In the data rows, 128 means zero.
In each game, the first row plays the second. By how much does the first row win? 20 means about a draw, 40 a big win and 0 a big loss. Wins can go round in a circle. Each row has two weighted sums of its numbers, A and B, taken from their middle values. A row wins by its A times the other's B, less its B times the other's A.
[ 99 109 163 119 174 114 179 147 156 143  77 107  57 199 131 142 160 108
 179  73 186]
[ 94 174 215 143 163  70  51 100  33 148 168 111 207 148  84 176  80  81
 175  80 167] ~ 38
[ 97 113 149 157 200 107 163 113 139 138  92 118 100 182 109 131 139 156
 181 106 138]
[144 136  77 104  92 136 151 166 181 118 110 184 109 153 195  46 177 110
  75 127  94] ~ 23
[ 95 155 149 195  52 161 133 156 123 110 136 136 121 156 125 133 134 127
 121 129 108]
[149  36 109 146  95 158 105 141 143 139 126 125 102 101 115  97 118 205
  74 155 107] ~ 25
[106 137 141 108 138 121 170 146 138 100 116 142 149 158 164 105 163 112
 162 124 117]
[105  66  61  40 134 193 206 125 207  57  65 212  51 204 198  30 204  63
 164 117 132] ~ 13
[155 123  15  90 115 171 164 166 194  94 109 182 106 141 174  55 188 127
  98 112  88]
[104 110 121 120  88 153 135 102 142  36 106 126 121 159 137 109 131 160
 106 139 134] ~ 23
[149 182 173 132  86  68  86  87  73 124 222 120 205 159  98 193  72  92
 173  85 163]
[137 111 135 127 129 131 128 134 122 135 114 108 126 114 115 111 135 125
 128 168 136] ~ 22
[145  99 135 155 126 145  96  53 134 170 123 131 185  43 108 146  95 131
  91 190 108]
[110  95 115 220 140 130 131 123 112  93 120 141 127  99 112  91 111 114
  92 128 107] ~ 17
[102 160 141 147 114 113 103 145 105  81 161 128 147 138  73 127 100 114
 150 124 116]
[100 119 148 129 252  91 156 181 158 116  79  85   0 175 117  93 126  88
 183  80 154] ~ 28
[112 130  99 140 128 107 153 150 131 146 159  30 133 111 130 121 130 137
 107 253  93]
[142  57 127 135 127 155 117 138 104 144 103 121 123  84 111 145 125 148
  99 167 101] ~ 22
[110 132  98 122 125 139 167 155 142  93 129 132  98 112 158  96 163 121
 115 126 109]
[134 112  93 121 109 190 121 125 146 124 108 133 114  80 128  87 114 167
  74 183  93] ~ 20
[161 104 105 116 133 139 138 124 124 133 146 121 120 100  93 131 156 151
 107 158 110]
[119 121 125 148 100 107 177 116 158 109  83 119 103 170 139  99 148 158
 154 122 101] ~ 18
[101 138 192 167 117 123 157 156 142 113 108 194 127 109 151 109 115 134
 106 119  98]
[135  85 126 155 137 151 100 102 128 148 118 101 130  86 136 113  72 164
  75 154 129] ~ 23
[172 107 150 146 126 124  88 101  94  93 136 115 183 103  97 183 128 145
 139 151 161]
[ 93 100  97  86 186 128 187 101 204 160  13 103  47 182 195 110 229 124
 192 100 184] ~ 31
[124 146 138 155 141 116 128 167 126 121 125  82 142 108 111 125 135 147
 162 123  86]
[103 130  75 123 122 146 177 150 153  96  82 177  93 159 161  90 168 136
 137 153 138] ~ 19
[102 145 134 149 133  56 120 151  74 133 140 186 139 129 132 137 117 123
 131 166 110]
[146 135 142 164 129 118 107 134  92 186 157  95 144  90  52 128  99 163
 107 177 129] ~ 29
[155 158 209 136 137 104  69 145  72 147 143  61 174 112 135 183 102 117
 158 118 183]
[114  74 129  89 114 146 194 144 155  80  93 145  92 144 162  97 166 129
 140  93  68] ~ 36
[144 203 182 119 113  65  81 130  52 163 167 112 196 160  94 228  51  62
 208 116 126]
[175  63  61  51 128 162 165 130 228 122 109 176  68 189 180  97 206 133
 147 156  99] ~ 18
[114 154 120 107 133 126 187 141 152  98  85 142  81 115 122 101 159 133
 147  83 148]
[ 96 215 144 172  84 106 117 157 113 139 130  97 149 147 106 155  86 122
 136  94 128] ~ 17
[116 114 126 127 128 150 123 125 150 162 183  72 115 110 127 117 105 141
 124 150 113]
[142 168 156 154 132 107  89 116  69 148 135  92 187 100  91 207  98  97
 161 124 170] ~ 18
[151 117 128 154 121  80 102 110 124 166 145 118 114  67 135  94  70 149
  97 182 116]
[108 123 117 120  99 124 144 130 118 113 153 129 139 131 147 105 119 143
 122 130 134] ~ 15
[142 160 213 142 125  52  79  90  50 152 188 114 220 149  36 222  94  60
 183  65 164]
[156 110 113 147 109 175 117 133 137  95 153  82 105 102 111 109 126 148
 103 142 123] ~ 15
[114 101  93  84 133 176 196 156 206  60  94 255  64 170 155  77 215  88
 108 143 149]
[117 104 155 163  96 103  94 110 104 170 133  69 181  90  79 162  98 137
 135 126 149] ~ 25
[120 106  61  82 170 181 195 127 177  92 105 196  81 165 195  79 203 126
 122 109  89]
[148 106 143 147 168 170 121 167 118 164 128 107 143  77   0 105 106 162
  81 162 113] ~ 36
[ 75 116 107 130 123  84 107 103 109 125 181 110 128 141  98 166 125 137
 155  97 100]
[126 180 170 132 156  82 102 121  99 137 178 117 146 173 118 159 122 125
 164  81 161] ~ 25
[110 165  97 153 113  83 122 158 108 118 166 134 152 167 119 142 130 117
 137  91 134]
[133 122  87 101 127 155 191 161 203  81  88 166  76 165 161 120 206 150
 139 127 103] ~ 21
[133 180 196   0 130 108 106 110 104 135 169 132 154 142 139 162 122 172
 154 135 133]
[101 100  84  73 191 135 190 130 198 103  92 127  57 186 218  97 220  97
 162 135 146] ~ 12
[145 142 184 150 129 160 124 137 120 162 110  85 117  87 140 143 102 156
 115 163 135]
[117  38 135 155 122 142 115 109 132 139 167 111 128  80 129 102 115 133
 105 163  92] ~ 31
[127 167 138 143 104 110 122 133 108 140 107 123 149 130 111 140 130 118
 121  92 132]
[122 135 145 108 147 135 185 148 136 136  97 115  69 175 120 118 126  91
 162  95  92] ~ 23
[110 137 123  72 143 114 134 119  97 148 143  70 118 105  96  70 118 179
 136 141 154]
[143 125 156 123 125 138 100 129 100 119 135 101 137  97  92 148 126 173
 114 140 100] ~ 18
[112 229 175 127 186  83  89 158 134 153 155 105 136 194 110 181 119  79
 224  55 153]
[148  61 162 181 143 130  85 151  91 138 131  95 146 114  82 173  97 143
 151 128 159] ~ 24
[130 101 152 136 109 153 103 113 137 137 136 134 112  81 133 141  71 149
  62 204 135]
[164 109 150 179 148 186 111  96 116 134 191 116 145  97 120 164 105 146
  94 157 130] ~ 16
[116 163  73  78 101 163 208 167 189  99  81 171  64 145 175  99 181 118
 155 111 119]
[119 163 166 134 157  73 112 145 108 179 131 139 106 198 111 159 137 123
 172 134  85] ~ 12
[129 206 213 176 113  79  58 113  39 130 192 102 221 138  86 208  66  55
 122  77 154]
[152 104 124 162 103 172  92  67 122  38  98 102 103  90 133 125 101 162
  84 177 108] ~ 29
[154  97  83 125 112 141 140 154 184  79  81 201 119 134 164  72 169 255
 101 119 115]
[147 151 118 128 137 110 140  94 123 138 130 125 182 143   7 140  68 116
 136 118 101] ~ 17
[156 120 168 153 161 136 112  90 155 162 153 126 149  63 162 107  74 181
  17 154 145]
[117  93 189 148 165 168 101 117 115 121 134  81 128  97 149 144 137 143
 148 165  98] ~ 27
[ 82 142 155 177 130  97 107 114  92 153 186 119 196 127  81 178 133  69
 169  38 125]
[147 207 161 155 116  70  90 106  62 158 168 149 208 140  90 208  65  71
 181 106 170] ~ 27
[ 74 127 108  81 113 101 164 185 182 116  89 107  98 120 129  85 179 115
 125 189 133]
[121 108 148 163 145 117 113 110 131 156 128  81 141 100 135 124 102 161
  89 141 137] ~ 20
[120 166  74 108 140 166 169 128 161 118 127 185 117 129 176  90 102  74
 100 163  61]
[181 132 134 151 127 104 134 137 107 173 231 109 145 114 104 139 112 128
 153 132 114] ~ 13
[177  77 173 148 126 207  91  77 134 185  79 130 152  75 111 109  86 132
  89 164 105]
[ 99 124 141 124 137 101 124 136 120 141 118  77 121 145 140 132 143 136
 146  99 143] ~ 23
[165 186 189  90 125  50  56 103  49 158 180 127 222 143  83 223  69 106
 189  76 214]
[134  95 129 127 125 115 151 157 125 124 137 111 139 113 117 119 124 134
 146 111  83] ~ 17
[125 114  72 129 120 168 186 131 174  54  64 170 113 134 184  68 224 145
  80 127 102]
[163 148 102 150 131 156 120  92 143 157 155  55 120  91 110 128 108 158
 100 167 139] ~ 16
[131 111 146 120 123 124 129 119 106 143 130 108 153  85 122 145  76 134
 102 189 131]
[111  84  85 117 119 165 176 198 166 111  74 255  99 111 213  94 186  86
  90 129 149] ~ 15
[109 116 182 136 230  71 122 136  99 141 127 133 115 189 128 166 143 136
 176  49 153]
[ 97 118 132 112 132 128 174 174 154 120  83 146  99 147 158 105 156 149
 136 111  90] ~ 20
[116 111  71 161 137 159 177 173 166  64  97 215 104 134 166 101 169 112
 103 100 109]
[119 128 116 133 103  79 167 207 165 117  95 159 111 104 141  94 131 143
 105 112 128] ~ 22
[114 174 175 143  88 109 116 137 105 172 158 121 158 146  82 211 135 124
 159 100 107]
[133  95 157 132 192 117 185  95 158 162  31 109  42 216 174 141 183 108
 206  72 173] ~ 29
[179  86 121 117 111 166 128 135 140 123 131 116 121 118 181 121 177 141
 102 173  91]
[130 191 179 139 104   2  73 114  89 150 176 161 175 147 104 164 107 148
 177  74 145] ~ 20
[ 99 140  57 123  68 145 173 122 165  86 104 163  79 135 175  86 164 121
 107 116  84]
[108 139 167 150 113  83 121 125  66 137 162 128 153 162 124 124 115 151
 153  78 125] ~ 30
[146  74 145 152 131 131 100 133 106 151 137 103 144  97 118 149 139 178
 162 124 146]
[121 169 150 147  94  28  82 151  90 151 157 108 173 109  95 179 111 109
 177  88  99] ~ 25
[191 110 142 154 134 151 101 105  89 125 107  90 151  88 121 148 101 118
  87 157 161]
[131 245 205 135 137  45  64  46  72 161 194 127 203 163  78 187  76  91
 190  68 172] ~ 13
[143  96 134 226 134 141 107 142 116 136 133 113 142 110 150 136  99 131
 106 184 181]
[137  87  91 138 107 180  84 130 139 129 103 135 133  89 165 121 124 151
  75 121 122] ~ 23
[149 139 109 155 107 137 137 147  92 145 181  96 109  85 102 137 129 145
 151 113 122]
[128 112 135  81 101 156 156 141 141  93 119 154 111 119 159 115 131 102
  75 147 125] ~ 12
[135 150 168 152 135  45  73 129  80 171 188 117 167 175  75 185  59 119
 173  57 139]
[ 86 104 104 151  80 160 131 174 200  94 118 192 116  83 136  93 118 146
 110 145  87] ~ 23
[135 122  73 120 122 179 140 145 164 110 144 176 110 121 133  72 117 113
  77 163  70]
[169 152 165 128 154  96 115  56  77 159 184  98 176 120  85 171 127 133
 178 118 180] ~ 17
[168 119 157 126 168 116 110 124 105 150 140  89 155  57  53 153 113 208
 150 144 157]
[142 140 146 159 135 102 113  68  82 167 180 166 223 101 100 154 108  92
 151 144 159] ~ 9
[ 13 146 117 164 122 139 147 145 131 143 140 127 118 108 140  99 132 143
 108 121 137]
[ 90 199 198 145 152  29  52  88  49 178 160 110 209 147  56 219  88  45
 183  70 218] ~ 22
[104 121  76  51   0 160 156 136 167 138  93 208 107 142 164  83 164 119
  89 178  93]
[ 97 110 129 100 204 115 195 147 157 163 116 106  40 187 155 140 157 134
 162 109 165] ~ 23
[127 138 114 122 122 139 148 145 146  89 130 169 121 123 171  73 167 128
 123  83 101]
[135  42 118  22 167 145 204 173 195 102  51 177  74 194 188  84 213 118
 146 136 116] ~ 20
[140 143 147 138 145 122 118 145  80 123  79 109 144 117  83 133 108 106
 114 129 145]
[137 156  89 137 138 136 180 165 148 110 136 149 111 152 130 116 153 126
 128 131 102] ~ 20
[140  80  81 110 142 147 177 146 155  86  79 193  73 153 157  76 145 104
 131 105  72]
[128 107 127  72 120 103 151 125 125 124 137 121  94 147 129 127 138 143
 116 122 106] ~ 11
[127 190 186 141 129  65  83 132  68 167 174 112 182 165 110 171  73  80
 175 102 157]
[169 119 131 147 123 146 122   0 106 128 106 121 149 139 106 122 126 135
 105 145 129] ~ 15
[ 86  98 148 122 193 120 191 129 179 164  50 105  68 187 162 111 184 138
 217  98 228]
[133 117  71  77 145 190 163 130 187  69  81 181  95 165 169  72 221 145
 201  81 119] ~ 31
[129 163 128 140 115 143 136 113 113 120 133 128  58 131 122  99 139 132
 122 138 130]
[116 125  67 104 103 190 142 112 151 120 138 158 127  62 163  69 119 146
  62 159 110] ~ 25
[ 94 139 197 131 135  93 139 124  99 156 146 128 149 133 134 127  82 105
 160  94 131]
[156 106 105 147 118 140  95 149 119 195 126 132 175  73  90 138  42 151
  66 162 130] ~ 30
[153  79  61  37 159 165 202 155 204  77  20 170  60 138 182 121 223 108
 137 134 133]
[161 102 119 123 140 122  89  64 112 159 176 125 124  84 115 129  56 136
  99 167 117] ~ 12
[122 126 126 127  86 123 154 179 137 131 108 130 116 135 128  99 120  77
 119  98 113]
[147 105 103 152 137 166 116 102 120 135 125 104 132  64 124 100  77 139
  80 172 135] ~ 16
[123 117  64  75 112 173 174 123 197  57  98 187 100 153 199  88 180 147
 113  92 142]
[125 111 110 126 100 171 147 158 162 109 145 178 118 103 154  88 150 164
  98 153  61] ~ 14
[ 97 106 121  97 130 185 180 134 120 102 112 178 111 142 176  99 160 101
 148 112 102]
[140  94 129 149 116 155 118 122 117 128  90 118 143  81 122 102 120 153
  75 192 135] ~ 14
[140 105 135 119 166 149 121  79 116 141 193  11 134  95 123 138 108 164
 115 184 160]
[133 159 138 146 140  54  99  81 140 160 160  77 205 139 106 176 108  86
 172  64 155] ~ 15
[162 116  74 120 126 163 127 138 152  94 146 205 128 123 154  88 120 180
 106 126  65]
[144  95 122 173 114 255  85 109  84  75 148  83 158  97  98 166  99 134
 147 153 107] ~ 30
[ 84 169 127 153 134 102 132 126 124 121 127  99 125 133 182 149 114 119
 140 113 124]
[181 121 148 127 143 104  57 146  73 184 162  95 180  95  61 166  79 140
 150 126 147] ~ 18
[103 128 140 147 110 131 127  95 122  63 149 131 134 120 114 133 119 128
 149 131  86]
[145 110  84 147 120 210 116 114 139 117 142 130 108  73 137 111  97 172
  61 136 123] ~ 10
[110 103  60  76 114 186 185 153 185  82  91 174  66 189 146  71 255 106
  95 126 114]
[120 176 173 137 142  90  95 134  93 140 132 135 156 173  58 180 101  76
 155  41 175] ~ 16
[136 218 155  84 165  81  73 131  86 197 134 121 139 172 111 241 114  95
 163  79 175]
[ 62 128 131 233  94 117 165 155 148 120  40 114  96 151 164 114 139 124
 180 134  99] ~ 18
[134  89 110 162 103 152 103 103 126 146 136 134 161  95 124 118  98  90
 111 153 121]
[108 181 140 124 130  66 115 135  78 114 195 126 174 101  33 162 106 106
 165  51 165] ~ 22
[135 203 186 146 121  72  63 113  74 180 206 133 210 154  72 247  72  60
 185  87 189]
[ 61 127  90  98 168 117 193 142 174 121  70  92 111 173 144 123 184 144
 192  81 150] ~ 20
[ 69 112  81  63 122 172 206 147 214 110 101 139  90 165 174  89 212 105
 146 106 132]
[141 121 160 148 115 185 111 110  83 158 151 122 147  98  89  97  94 174
 160 170 162] ~ 25
[ 97 151 107 127 140 117 181 177 154 140  82 115  94 221 108 117 156 103
 172 113  96]
[144 125 108 130 122  96 114 155 125 145  57 122 100 151 129 116 124 108
 178 111 164] ~ 16
[119 128  69 117 106 129 179 148 186  70  99 196  89 127 173  69 196 114
 131 115 131]
[159 110 120 166 123 136 102  58 135 154 136 104 131 120 112 129  82  54
  72 159 139] ~ 17
[ 69 217 113 132  82 126 189 167 155 126  93 125  85 118 199  92 145 153
 128 122 123]
[114   0 120 115 110 125  99  81 123 151 132  91 103  88 117 107  60 137
  60 203 133] ~ 27
[125  83  74 117 111 159 171 158 182  93  97 172 106 130 183  81 149 124
 121 155  73]
[ 99 122 150 122 165 168 183  77 155 166  88 102  62 148 167 132 157 115
 160 158 134] ~ 18
[147  60 134 143 161 150  88 118 100 135 146  77 138  77 108 154 130 134
 111 109  95]
[122  86 119 140 122 155 123 143 150 136 117 157 104 123 131 118 133 147
 118 134  91] ~ 22
[ 90  82 123 110 184 139 206 134 145 113  67 124  58 171 205 106 219 119
 161 122 149]
[168  94 139 164 117 154 129 119 137  94 196 140 155  66 151 127  81 159
 100 170 121] ~ 7
[157 142  91 155 130 166  72 174 135 152 104 173 130  95 147  73  93 148
  55 146  97]
[151 111 149 165 160 121  72 132  75 151 127  76 149  72  85 186 100 128
 116 147 141] ~ 30
[120 117 117 120 111 120 137 144 162 123 123 217 135 135 225  95 153 133
  94 147  72]
[160 114 134 110 169 148 107  91 117 152 148  65 146  84  95 152 100 157
 115 193 151] ~ 38
[125 139 141 157 127 101  98 133  79 163 104 121 171 151  96 182 174 126
 123 112 165]
[137 142 194  94 124  54  59 122  63 144 195 124 199 141  95 213  88  85
 190  82 177] ~ 20
[118 204 186 141 115  56  86 129  76 137 217 116 210 166  67 185  73  88
 184  80 142]
[107 172 167 115 124  55  61 111  73 158 172 135 204 159   0 174  96  34
 171  67 166] ~ 17
[124 135  87 133  93 165 143 185 151  83 115 160 120  99 182  94 149 142
  91 124  85]
[ 74 132 175 119 198  22 205 100 185 237  46  69  67 221 137 147 193 146
 218  71 183] ~ 17
[ 96 163 165 136 164  59 116 120  95 144 126 111 128 177 117 216 142 110
 184  81 124]
[137  96  83 186 116 147 104 125 162  89 118 131 145  76 116 138 109 158
  77 159 158] ~ 23
[ 95 177 120 123 105 113 176 167 140 101 120 121 109 167 119 100 165 115
 167 112 103]
[162 129 175 136 149 127 104 125 106 139 166 170 143 100 104 155 109 117
 149 119 110] ~ 29
[131 130 138 136 152  97 105 134 111 176 116  91 147 117 110 153  97 131
 142 128 173]
[134 102  47  83 123 181 198 146 175 102  84 212  68 168 171  65 182 106
 129 138 120] ~ 15
[126 123 168 117 126 115 109 136  92 127 174 110 120  81  92 138  83 169
 121 117 150]
[150 101  97 139 132 178 111 173 157 157 113 105 137  84  86 117 117 193
 104 172 126] ~ 12
[115 192 215  76 105  58  70 119  47 164 183 139 217 156  80 198  92  61
 192  78 175]
[ 84 163 150 144 106 123 128 156 149 126 161 107 134 119 144 138 121 126
 146 101 108] ~ 18
[109 113 158 109 202 123 178 112 140 160  39  83  81 190 119 173 156  83
 209  57 175]
[103 133 149 112 138 157 102 157 104 121 150  63 164 106  48 153 105 133
 140 128 150] ~ 9
[143 129 159 129 161 102 127 122 123 128 132 128 104 154 152 154 146 126
 167  83 125]
[110 154 152 114 132  93 124 142 112 183 127 165 138 185 132 122 136 122
 141 118  91] ~ 28
[120 153 134 129 160 122 116 124 112 129 120 139 150 139 102 146  95  95
 158 127 146]
[116 112 159  88 142 153 201 136 168 163  57 106  56 190 172 138 177  65
 174  97 176] ~ 22
[121 170 141  81 124  96  79 127 104 117 159 112 173 127  91 173 105  62
 159  94 115]
[ 93 133 109 157 153 114 134 182 117 117 138 111 141 199 134 119 124 139
 142 124 135] ~ 20
[174 131 160 188 113 186 129  88 134 132 134 136 117  87 176 116 130 148
  95 139  96]
[147 120 131 153 151 142 155 141 187 135 106 129 126 116 128 100 131 118
  91 156  79] ~ 13
[150 160 155 109 112  85 105 122  52  83 211 100 204 116  87 168 103 114
 182 124 144]
[147 111 168 158 123 115  71 176  80 128 148 106 159 106  75 179 131 226
 141 159 157] ~ 17
[152 134 164 118 128 131 111 158 100 130 141  90 153 137 108 156  97 133
 137 119 111]
[131 199 147 144 131 122 107 149 111 147 113 120 144 127 118 162 104 138
 128  92  94] ~ 12
[131 199 170 138 112  79  86  30 105 160 134 135 137 198 112 211 150 104
 194  89 131]
[127 176 156 152 152  30  76 113  75 125 182 125 195 184 100 191 116  79
 169  82 164] ~ 24
[166 114 146 151 130 124  79 117 113 147 111 120 156  83 103 122 151 138
 109 154 135]
[ 77 108  61  91 119 117 124 183 175  83 136 159  97 103 154  85  43 162
  94 188  99] ~ 25
[129 100 255 151 125 151 134 127 165 108 106 150 101 108 149  94 145 149
  92 152  92]
[117  67  31  50 124 171 181 212 200  53  71 229  51 187 207  59 236 106
 114 206 139] ~ 19
[140 110  52  97 117 136 153 156 154  79 121 143 102 135 144  97 165 118
 108 113  44]
[122 142  84 124 110 126 148 136 157 114 108 142 106 124 144 122 188 124
 114 136 123] ~ 21
[112 195 162 137 135 131  88  81 129 139 128 111 145  80 123 154  56 137
 101 148 131]
[105 197 173 133 106  72  79 113  82 210 166 137 170 107  92 191  53 119
 155  74 160] ~ 7
[141 112 112 159 104 182  83 112 106 119 110  99 119  72 123  97  94 170
  92 115 102]
[121 211 171 142 136  70  86 155  68 144 199 127 202 168 118 180  69  75
 222  83 176] ~ 26
[ 88 167 145 149 124  83 151 163 129 156 163 171 123 149 112 133 133 105
 150 113 106]
[131 106 191 117 199 109 193 115 209 176  64  85  66 194 141 160 193 134
 194  51 225] ~ 23
[122 139 124 117  78 107  85 131 142 141 152 133 141 116  89 149 120 126
 128 122 154]
[160  64 152 130 198 122 195 107 146 213  52  68  48 225 128 164 158 114
 167  59 198] ~ 32
[138 146 108 129 138  57 120 129  90 174 120 118 162 150  98 152 128 111
 167 139 129]
[129 138 133 162 106 179 121 114 116 118 127 168 126  79 150  97 105 164
  83 130 106] ~ 22
[152 103 120 147 129 159  29 125 127 157 138 126 118  96 181 103  72 157
  62 196 119]
[144 108 157 125 134 144 101 114  88 154 149  69 142 108 100 152  96 128
 127 186 150] ~ 24
[130  82 116 139 105 177 118  76 128 121 126 128 140  62 131 108  81 156
  50 169 135]
[160  74  45  92 136 152 194 138 171  61  92 245  73 191 212  46 207 121
 135 137 141] ~ 27
[100 109 107 149 133 159 109 135 140 110 149 184 101 131 135  95 118 136
  89 171 128]
[119 143  87 156  97 124 132 135 141 123 108 164 121 137 172  92 143 134
 101 127  95] ~ 19
[137  93 134 162 149 136  99 124 116 131 152   0 176  82 119 156 145 111
 116 130 136]
[143 202 237 123 189  68  72  88  46 164 172 107 219 136  65 217  66  73
 178  58 201] ~ 6
[103 164 134 121 147  46 112 116 118 132 144 155 151 190 142 137 125 106
 157 101 122]
[139 153 151 131 118  82 109 179  90 129 160 111 170 130  89 148  95 128
 154 119 120] ~ 27
[113 143 119 141 111 142 119 144 117 124 142 126 132 131 117 147 110 120
 136 125 103]
[153 124 132 141  88 150  99 116 125 123 142  82 137  72  97 113 120 161
 112 142 107] ~ 21
[107 176 136 161 109 110 126 132 133 163 165  90 130 132 132 142 125 131
 137 131 101]
[ 99  92 119 148 128 133 110 103  90 142 138  48 108 108  91 145  65 147
 101 120 108] ~ 20
[136 121 127 122 155 116 188 138 162 145  89  86  92 177 146 135 160 115
 179 102 138]
[123 219 187 121  96  47  67  79  37 151 169 134 170 165  94 180  85  13
 205 105 153] ~ 28
[172 105 162 176 110 158 101 107  77 157 146 106 169  92 102 151  87 127
 132 144 141]
[172  97  80 169 135 160 134 115 153 122 122 131  87  79 141 109 162 192
  94 154 125] ~ 17
[159  97 125 119 122 184 119  88 149 131 109 134 116  69 173 107 145 177
  87 174 110]
[130  68 126 111 132 121 109 105 118 168  95 106 150  74 108 142  94 143
 105 168 150] ~ 21
[160 105 142 128 115 153  90 134 126 147 123  83 143  84 103  75  89 172
  76 142 138]
[110 115  45  67 128 150 186 157 181  86  84 185  91 163 175  65 185  35
 101 138 130] ~ 22
[141 146 115 128  97 140 103 146 114   0 137 100 144 139 138 124 112 151
 130 117 122]
[ 78 173 166 137 201  98 133 118  98 204 130 238 107 208 125 160 149 116
 181  97 177] ~ 26
[156 122  74  57 111 182 101 114 161 104 105 183 115  98 164  58 130 177
  86 150  80]
[172  53 152 157 145 168  99 107 113 123 135  61 173  85 114 122  56 136
  85 192 164] ~ 38
[162  87 145 149 129 160 101  65 129 163 132 172 138  88  91 123  73 139
  89 165 120]
[ 95 153 111 137 122 107 145 110 136  87 159 114 123 128 122 125 162  98
 144 113 123] ~ 19
[144 103 114 104 139 138 120 113 124 142 122 128 123  65 124 112  85 154
  68 176 110]
[153 124 177 123 168 112  80 121  77 170 255  67 191  87  99 196 105 127
 167 131 148] ~ 20
[104  98 131 175 126 159  83  76 143 149 128  14 145  67 116  98  87 146
  54 184 103]
[165 133 112 131 131 177  98 107 132 119 134 110 108  78 122 131 122 153
  82 186 125] ~ 5
[181 102 138 160 143 231 113  62 116 159 122 139 115  75 108  81  75 197
  69 168 139]
[ 33 135  89 163 126 156 159 184 174  88 128 188  77  98 123 103 169  88
  97 135 103] ~ 20
[ 84 101 117 131 111 117 180 156 152  92  87  83  89 180 138 106 171 118
 145  86 109]
[ 89 127 109  92  92 103 187 133 138 144  85 132  94 151 131 114 178 110
 127 129 101] ~ 38
[152 189 145 128 138 128  89 133  71 151 135  50 219 103 127 161 112 113
 143  99 106]
[146 178 170 121 105  74  99  92 105 135 163  96 188 139  99 189 100 136
 175 114 147] ~ 28
[121 104 135 158 151 128 127 111  90 104 151  65 144  78 106 149  90 150
 101 143 145]
[109 143 175 144 206  87 104 153  69 155 138 113 127 180 138 161 101 159
 191  53 137] ~ 26
[127  79 148 125 115 207 103  87 116 164 142 145 155  74 146 110  54 146
  72 170 141]
[112 100  61  57 145 149 186  90 222  78  71 177  63 195 200  85 226 105
 163 148 130] ~ 22
[123 140 133 147 145 121 158 139 141 126 125 130 105 118 133 115 134 132
  82 143  63]
[ 91 138 100  99 152 153 172 133 187 119  74 193  71 189 177  95 177 115
 132 115 120] ~ 16
[119 134 129  87 139 112 143 145 112 118 159 132 148 120 126 141 131 159
 136 112 132]
[158 117 105  29 198 174 187 133 155  73  96 194 101 188 186 100 187 108
  88 146 118] ~ 20
[ 91 133 119 149 127  92 124 131 125 135 133 120 117 109 141 133 130 132
 114  71  75]
[136 128 113 190 138 165 116 126 118 149  95 154 127  72 131 103  86 120
  79 151 139] ~ 28
[248 136 143  91 149  91  88 112  52 179 175  85 178 143  75 187 105 112
 166 121 166]
[120 122 130 103  94 156 131 140 145 103 111 123 190 116 146 108 147 116
 107 146  92] ~ 27
[125  80 124 142 105 175 125 104 177 109 126 147 106  69 128 106 121 153
  68 138 123]
[154 168 150 116 167  92  90 219  89 150 194 110 141 209 107 156 152  88
 168 106 158] ~ 15
[140 192 221 123 147  34  88  97  91 181 205  97 246 102  63 213  78  49
 186  41 150]
[ 84 111 158 128  52 110 120 121 101 177 113 131 198 153  68 162 117  78
 174  91 139] ~ 25
[148  80 119 146 144 145 107 115 118 128 153 109 118  87 136 121  99 136
 108 155 140]
[122 107 128 133  98 142 117 159 134 112  76 202 138  82 104 147 151 171
  74 165  98] ~ 16
[141 112 107 139  78 171 107  83 149 140 121 143 117 130 136 125 125 187
 100 120 101]
[130 177 171 116 148  92  83 138  76 156 187 132 163 149 149 188 112  65
 182  72 113] ~ 25
[125 150 151 103  84 111 104 118 100 149 150  72 128 112 106 193 112 134
 161  91 176]
[174 149 152 132 101 110  84 145  46 139 170  69 178  91  76 174 122 127
 153 137 203] ~ 18
[135 194 147 125 143 139 106 130  95 150 150  76 151 110  90 152 131 126
 142 150 115]
[124 111 108 146 123 137  21 127 120 114 131 146 133 165 139 113 114 132
  95 196  97] ~ 12
[182 136 168 115 123 114  58  83  57 180 199 106 191 114  52 191 101 110
 156 158 179]
[117 124 111 151 138 125 146 160 132 112 125 115 126 106  96  88  91 116
 123 151 138] ~ 20
[122 108 103 124 106 131 141  94 126 129 135 164 112  76 143  64 106 142
  99 161 101]
[109 161 153  98 200  71  99 134 113 148 124 125  95 186 112 165 158 111
 190  86 135] ~ 28
[127 146  70 105  62 154 139 133 173  94 108 197  83 114 166  78 101 114
  77 159 113]
[168 106 110 152  93 170 128 138 139 156  90 143 138  80 135 104  94 176
  72 183 107] ~ 15
[142 175 151 138 131  95  83 116  74 151 150 106 172 101   0 165 118 104
 141 177 125]
[144 176 197 162 126  73  60 107  43 162 200 106 228 157  69 218  78  56
 180  80 191] ~ 22
[120 152 100 126 107 112 108 139 114 123 126 109 147 109 107 155 126 140
 146 132 111]
[149 207 190 135 123  40 103 128  56 180 185 127 189  57  78 184 112  86
 178  90 173] ~ 18
[130 196 195 138 131  72  65 135  69 152 194 127 201 126 110 179 102  58
 184  95 156]
[175 118  52  56 137 159 170 141 187  84  93 189 107 123 212  66 185 111
 106 134 120] ~ 26
